Q_579: [  1   3   2 111]
Q_916: [ 17   1 -15  20]
Q_609: [  0   6  -2 109]
Q_834: [  6  -3   2 -98]
Q_179: [10 -1  2 94]
Q_73: [ 7  3 -6 10]
Q_840: [   5   -1    0 -107]
Q_659: [-100    9  -10   17]
Q_586: [-1  3 -4  8]
Q_332: [-13   6  -8  17]
Q_850: [  0  -4   3 -85]
Q_32: [  5   0  -2 109]
q: [  3 -85]	Q_850
Q_850	[  0  -4   3 -85]
Q_179	[10 -1  2 94]
Q_834	[  6  -3   2 -98]
perm: [ -2   0   5 109]	Q_32

Q_179: [ -64    0   45  -14  116  -59  -40   21  -45 -105   45  -26   20   36
   -5    0   12   37  -82   51  -26   41   29    5  -54   51   27   35
   -2  -14   -5   -3   30   -6   16   -6   79  -22   76   33   59  -17
   10  -61   11   13   25  -18   10    0  -59   -3   13   14   48  -53
   66  -31  -69   39    8   30   20   49]
Q_332: [-14 -26   1  59 -39  41  -8  38  58  41  17  25  33  -5  27 -43 -92 -91
  32  47  16   5  43  -2   9  14 -59  38 -37 -46  -5 -46 -25  11 -36  11
 -20  28   8 -17  14   1 -85  -8 -50  40  27 -41  60  -9  33  23  15  86
  23 -20  34   9  50  26 -46 -37 -11  55]
Q_834: [ 16  13 -59   0  20  50   0  41  58  41  17  25  33  -5  27 -43 -92 -91
  32  47  16   5  43  -2   9  14 -59  38 -37 -46  -5 -46 -25  11 -36  11
 -20  28   8 -17  14   1 -85  -8 -50  40  27 -41  60  -9  33  23  15  86
  23 -20  34   9  50  26 -46 -37 -11  55]
Q_659: [ -31  -45  -54   21   66 -105    0   10   48   25   35  -18  -69  -82
   -5   30  116  -59   -6    5   37   76   10  -40  -14   45  -64   27
   36   29   -6   39   11   51  -22   12  -26   20   79   49   59   -5
   13   45  -26   -2   -3   30  -17    8   33  -61   -2  -14   16   13
  -59    0   20   51    0   41   14  -53]
q: [ 16  13 -59   0  20  51   0  41]	Q_659
Q_834	[ 16  13 -59   0  20  50   0  41  58  41  17  25  33  -5  27 -43 -92 -91
  32  47  16   5  43  -2   9  14 -59  38 -37 -46  -5 -46 -25  11 -36  11
 -20  28   8 -17  14   1 -85  -8 -50  40  27 -41  60  -9  33  23  15  86
  23 -20  34   9  50  26 -46 -37 -11  55]
Q_659	[ -31  -45  -54   21   66 -105    0   10   48   25   35  -18  -69  -82
   -5   30  116  -59   -6    5   37   76   10  -40  -14   45  -64   27
   36   29   -6   39   11   51  -22   12  -26   20   79   49   59   -5
   13   45  -26   -2   -3   30  -17    8   33  -61   -2  -14   16   13
  -59    0   20   51    0   41   14  -53]
q: [ 12 -26  20  79  49  59  -5]	Q_659
perm: [ -53   14   41    0   51   20    0  -59   13   16  -14   -2  -61   33
    8  -17   30   -3   -2  -26   45   13   -5   59   49   79   20  -26
   12  -22   51   11   39   -6   29   36   27  -64   45  -14  -40   10
   76   37    5   -6  -59  116   30   -5  -82  -69  -18   35   25   48
   10    0 -105   66   21  -54  -45  -31]	Q_659

Q_32: [ 52  -1 -76  32  14  -8 -59  22 -20   7]
Q_609: [-10  31 -76  19  22  -4  12  -8 -38  26]
Q_179: [ 23  -6 -33 -59 -25   0  18 -46  51  81]
Q_916: [  30   25 -108   24    6   33  -38   12  -59   24]
Q_332: [  46   16 -125   37   12  -88  -28   -6  -44   31]
Q_840: [ 53 -10 -71  -5 -44 -88 -27 -16 -22  50]
Q_850: [ 54 -27 -40 -88 -59 -15   8 -70  59 114]
Q_659: [ -1  14 -59 -20  53 -76   7  22  -8  32]
perm: [  8 -70  54 -27 -59  59 114 -15 -40 -88]	Q_850
Q_850	[ 54 -27 -40 -88 -59 -15   8 -70  59 114]
perm: [  7 -20  22 -59  -8  14  32 -76  -1  52]	Q_32

Q_332: [ 32 103 114  -4  -5 115 -10 100 -10  -2 115  88 107  91  14   1  -8  10
  -3 103  97 102]
Q_916: [ 32 103 114  -4  -5 115 -10 100 -10  -2 115  88 107  91  14   1  10 101
  -2 100  -5  -4]
Q_834: [115 -19 113  -4  -1  98  -6 108  -5  -5 114  97  97  96   8   0   3  -1
 102 101  -5  -5]
Q_916	[ 32 103 114  -4  -5 115 -10 100 -10  -2 115  88 107  91  14   1  10 101
  -2 100  -5  -4]

Q_609: [-52 -11  24  11  25 -11 -24 -30 -23  10 -81  28 -10 -19  11 -67  28  25
  16 -25  30  26  40]
Q_659: [-21  33  10 -21   5 -68   1  57 -71  27 -31 -20  22 -22 -25 -32  13 -17
 -38  24  -7 -35  31]
Q_32: [ 40  28 -19 -21 -23 -18  23  65 -15   1  68 -37  22   7 -25  50 -22 -32
 -32  37 -31 -41 -26]
Q_579: [ 45 -16 -21  11 -18  61  16 -30  74 -28  68   0 -13  28  14  64 -28   0
  21  -3  -7  15 -44]
Q_73: [-27 -38  12  22  17  39 -19 -73  41 -10 -48  36 -26   2  28 -32  10  32
  47 -38  30  48   9]
Q_834: [-11  37   5 -24   2 -68   3  65 -71  24 -15 -24  28 -17 -28 -19   7 -21
 -43  32 -17 -46  22]
Q_332: [-57  -3  24   5  25 -32 -22 -12 -39  18 -81  20  -7 -19   7 -74  31  21
  16 -20  26  20  44]
Q_850: [ 20  21 -32  31  -7 -39 -20 -22  16 -19 -57  19 -74   5  44 -81  -3   7
  20 -12  25  24  26]
Q_586: [-21 -38  12  22  17  39 -19 -73  41 -10 -39  36 -26   2  28 -32  10  32
  42 -38  30  48   9]
Q_179: [-21 -38  12  25  17  47 -19 -73  41 -13 -39  36 -26   4  32 -25  13  32
  47 -38  30  48   9]
Q_916: [-27 -38  14  25  17  32 -22 -73  33  -7 -56  36 -26  -1  28 -39  16  32
  42 -38  30  48  13]
Q_840: [ 14 -33  -7  22  -1  68  -2 -64  74 -25  18  24 -26  20  28  23 -10  21
  42 -29  13  42 -26]
perm: [ 44  20  26 -20  16  21  31 -74   7 -19  -7  20 -81  18 -39 -12 -22 -32
  25   5  24  -3 -57]	Q_332
Q_32	[ 40  28 -19 -21 -23 -18  23  65 -15   1  68 -37  22   7 -25  50 -22 -32
 -32  37 -31 -41 -26]
perm: [ 13  48  30 -38  42  32  16 -39  28  -1 -26  36 -56  -7  33 -73 -22  32
  17  25  14 -38 -27]	Q_916

Q_609: [ 43 -20   7 -44  23   1  19 -22 -52]
Q_586: [ 63 -55  17  36 -27 -25 -11  24  40]
Q_840: [ 32 -23  -9   7 -26  23   1 -15  53]
Q_332: [  1   9   0 -57 -26   9  64 -53 -31]
Q_659: [-117   70   -9   42   15    0  -37   19  -16]
Q_834: [-44  20   1  14  47 -32 -36  40 -76]
Q_916: [-75  42 -20 -33 -13  24  11 -36  62]
Q_179: [ 86 -64  -8   3  85   8 -19  23 -33]
Q_579: [  3   9   7  39  18 -26 -42  43 -26]
Q_586	[ 63 -55  17  36 -27 -25 -11  24  40]
q: [-26   9  64 -53]	Q_332
Q_834	[-44  20   1  14  47 -32 -36  40 -76]
Q_579	[  3   9   7  39  18 -26 -42  43 -26]

Q_32: [-44 -49  -6   9 -46  55]
Q_834: [ 46   1 -72 -83  -2   0]
Q_332: [-31 -38 -18  -4 -23  31]
Q_840: [-31 -35  -9   5 -42  39]
Q_850: [-40 -40 -25 -13 -19  41]
Q_73: [ -4   8  82   1 -60 -31]
Q_916: [  83    8   -4 -109  -60   58]
Q_609: [-35 -21  -9   3 -18  29]
Q_179: [-23 -28  -4  -5 -41  41]
Q_659: [ -4   8  82  58 -60 -31]
Q_579: [  -4    8   82   58  -60 -109]
Q_586: [-24  36  77  90  14 -40]
q: [  -4    8   82   58  -60 -109]	Q_579
perm: [  -4    8 -109   58  -60   82]	Q_579
Q_579	[  -4    8   82   58  -60 -109]

